In the rows, zero is written as 128.
Named turns come first, each shown by rows before and after it. Which turns, in which order, take the first row of each pair that follows to the second? Write the first one first, as in the answered first pair.
Q:
[149 107 119 123  91 127 138 159  80 126  96 167 119 107 156 121 168 122
 173 155 124 112]  ->  [164 104 120 156 120 144 162 160 101 128  80 158  89  92 122 145 157 131
 152 146 132 142]
[135 123 125 136 147 119 132 132 144 135 120 121 110 111 118 142 131 133
 111 118 125 136]  ->  [119 127 126 116 139 105 112 139 141 133 127 119 134 125 147 133 132 139
 120 125 115 114]
[113 100 112  97  64 142 115  75 114  92 147 170 162 155 154  97  83  88
 162 120 137 101]  ->  [146  93 111 151  97 174 156  61 137  97 121 168 106 132  91 130  74  87
 128 105 162 154]
L:
[ 45 118 113 128 149 165 135 155  92 124 117 107 160 108 130 124  99 133
 119 126 100 113]  ->  [ 49 118 110  98 126 149 122 126 100 116 133 126 178 133 139 115 102 116
 143 132 110  92]
[136 134 134 157 155 144 134 148 150 112 132 122 121 125 120 174 103 138
 120 129 121 136]  ->  [120 138 129 166 142 165 132 146 132  94 136 126 134 136 136 162 107 131
 138 129 125 131]
[137 130 123 152 172 143 148 140 155 131 123 136  98 145 131 186 116 130
  83 137 133 119]  ->  [114 131 119 175 160 174 149 148 129 111 120 137 111 150 150 172 120 127
  98 135 139 116]
D:
[148 140 117 147 129 119 113 125 148 127 127 119 131 135 139 128 131 118
 141 144 148 140]  ->  [151 135 120 135 124 108 110 132 145 137 128 118 130 130 142 126 135 122
 136 148 140 138]
[106 117 133 154 137 132 123 151 116 126 137 118 146 123 145 132 134 141
 123 131 126 124]  ->  [105 117 133 158 140 134 123 149 121 121 135 120 145 125 143 135 131 140
 127 130 129 120]
[130 122 108 125 149  83 107 122 175 143 120 159 127 132 142 152 120 132
 111 109 139 159]  ->  [130 121  99 110 118  86 114 149 120 163 115 161 125 115 152 120 138 125
 100 119 133 163]
A:
[134 128 125 119 100 116 140  97 107 155 118 138 133 117 135  84 131 109
 112 126 132 137]  ->  [117 132 128 130  97 128 136 111  97 145 119 133 147 120 151  80 128 113
 121 125 129 131]
[131 118 139  77 144  76  93 126 123 172 117 101 147 118 160 133  94 168
 124 146  82 108]  ->  [141 116 136  65 137  73  92 114 130 171 121 109 148 124 154 128  97 159
 130 145  88 102]
[125 133 125 128 120 136 119  81 153  93 140 147 152 172 127 121 125 102
 163 121 146 107]  ->  [ 90 133 137 170 145 161 123 135 134  85 124 119 157 146 158 133 120 140
 152 114 125 116]
Then:
(2 to 4 turns a pair)
[116 123 125 171 133 195 169 125  91  94 137 108 106 101 116 109 126 129
 135 115 141 140]  ->  [132 125 116 140 109 182 164  86 100  88 150 127 108 125 104 100 130 103
 156 118 157 130]
A, A, A
[116  99  97 119 100 128 131 138 106 118 157 114 162 117 183 102 120 139
 155 113 106 114]  ->  [114 100 106 130 129 123 124 110 155 101 161 112 164 133 171 129 103 146
 163 105 114 110]
D, D
[144 142 126 101 146  84 122  98 180 128 154 117 139 149 139 155 111 139
 101 105 125 100]  ->  [140 138 120 120 127 108 146 165 101 162 129  95 114  97 150 130 129 150
  69 111 108 133]
L, D
[129 143 139 110 156 103 103 125 175 164 141 135 139 124 116 168 111 143
 145 113 116 113]  ->  [121 143 134 129 141 129 122 180 106 180 122 126 128  85 129 143 127 150
 128 119 103 135]
L, D
[ 98 145 172 143 142 144 157 185 103 149 122 110 134 102 135 156 127 129
  89 103  98 117]  ->  [146 142 163 133 142 134 174 134 135 161 124 129  99 104  79 166 124 102
  80  99 127 137]
D, A
[145 126 129 137 165 101 123 120 179 145 128 124 118 131  87 180 103 148
 115 130 125 129]  ->  [ 84 132 127 167 133 148 118 174  99 116 127 119 161 129 161 140 117 155
 147 135 110 116]
Q, L, L, L
[128 135 122 133 137 107 148 182  97 169 119 120  80  75 115 131 151 126
  80 131 117 135]  ->  [149 135 113 122 121 109 155 151  97 169 126 139  68  85  94 124 158 104
  87 130 134 138]
A, L
[135 117 113 142 142 138 132  95 176 100 137 142 126 150  99 147 114 109
 149 122 147 112]  ->  [140 116 101  98  84 122 135 149  85 144 134 140 120 111 121  99 144 103
 128 142 121 115]
D, D
[105 147 122 150 142 143 134 114 150  91 134 145 133 144 127 144 129 115
 147 114 135 108]  ->  [133 140 125 127 148 114 137 105 170 118 137 145 117 136 105 152 128 115
 128 117 134 112]
L, Q, Q, L
[136 127 117  93  94 118 126 117 106 139 138 146 136 132 129 105 140 107
 137 139 127 118]  ->  [125 127 123  91  99 110 114 127 113 139 142 137 147 133 144 110 137 119
 140 140 116 109]
A, L
[111 136 128 156 101 132 170  79 118  91 136 127 158 107 118 120 121  86
 148 127 146 130]  ->  [125 132 131 117 111  80 152  66 155 110 150 125 160 115 108 130 117  93
 140 135 134 113]
A, L, L
[114 125 125 158 144 162 142 130 139 103 124 123 133 124 136 139 121 133
 145 120 135 133]  ->  [122 122 120 156 139 164 148 124 132 104 121 130 129 124 126 136 124 126
 145 121 141 139]
A, L
[148 141 121 161 176 122 160 107 159 159 126  90  91  95  88 169 131 133
 121 112 150 134]  ->  [127 140 127  98 148  67 122 146 129 188 145  78 126  91 142 143 144 150
 124 134 107  94]
D, Q
[135 140 117 164 134 138 160 141  65 125 116 139 105 111  95 121 142 132
 105 137 118 177]  ->  [132 145 120 187 164 148 156 105 115  93 121 145 113 137  84 143 127 132
 124 123 135 169]
D, L, A
[160 117 133 103 136  96 166 114 133 146 127 116 105 117 103 129 128 130
 127 144 125 121]  ->  [130 125 124 126 111 140 165 118  90 108 125 130 135 136 136  99 134 113
 160 141 137 112]
L, L, L
[119 119 165 160 135 150 138 180 137 165 122 125 129  80 149 127 128 123
 130 132 124 164]  ->  [108 122 166 146 134 143 117 123 187 126 146 147 163 133 156 132 118 107
 174 128 140 129]
L, D, L
[114 122 132 122 145 115 104 142 130 116 135 124 153 151 166 122 126 143
 143 119 115 107]  ->  [112 124 133 137 151 130 106 133 134 104 132 127 152 156 163 125 125 140
 149 114 124 110]
D, D, D
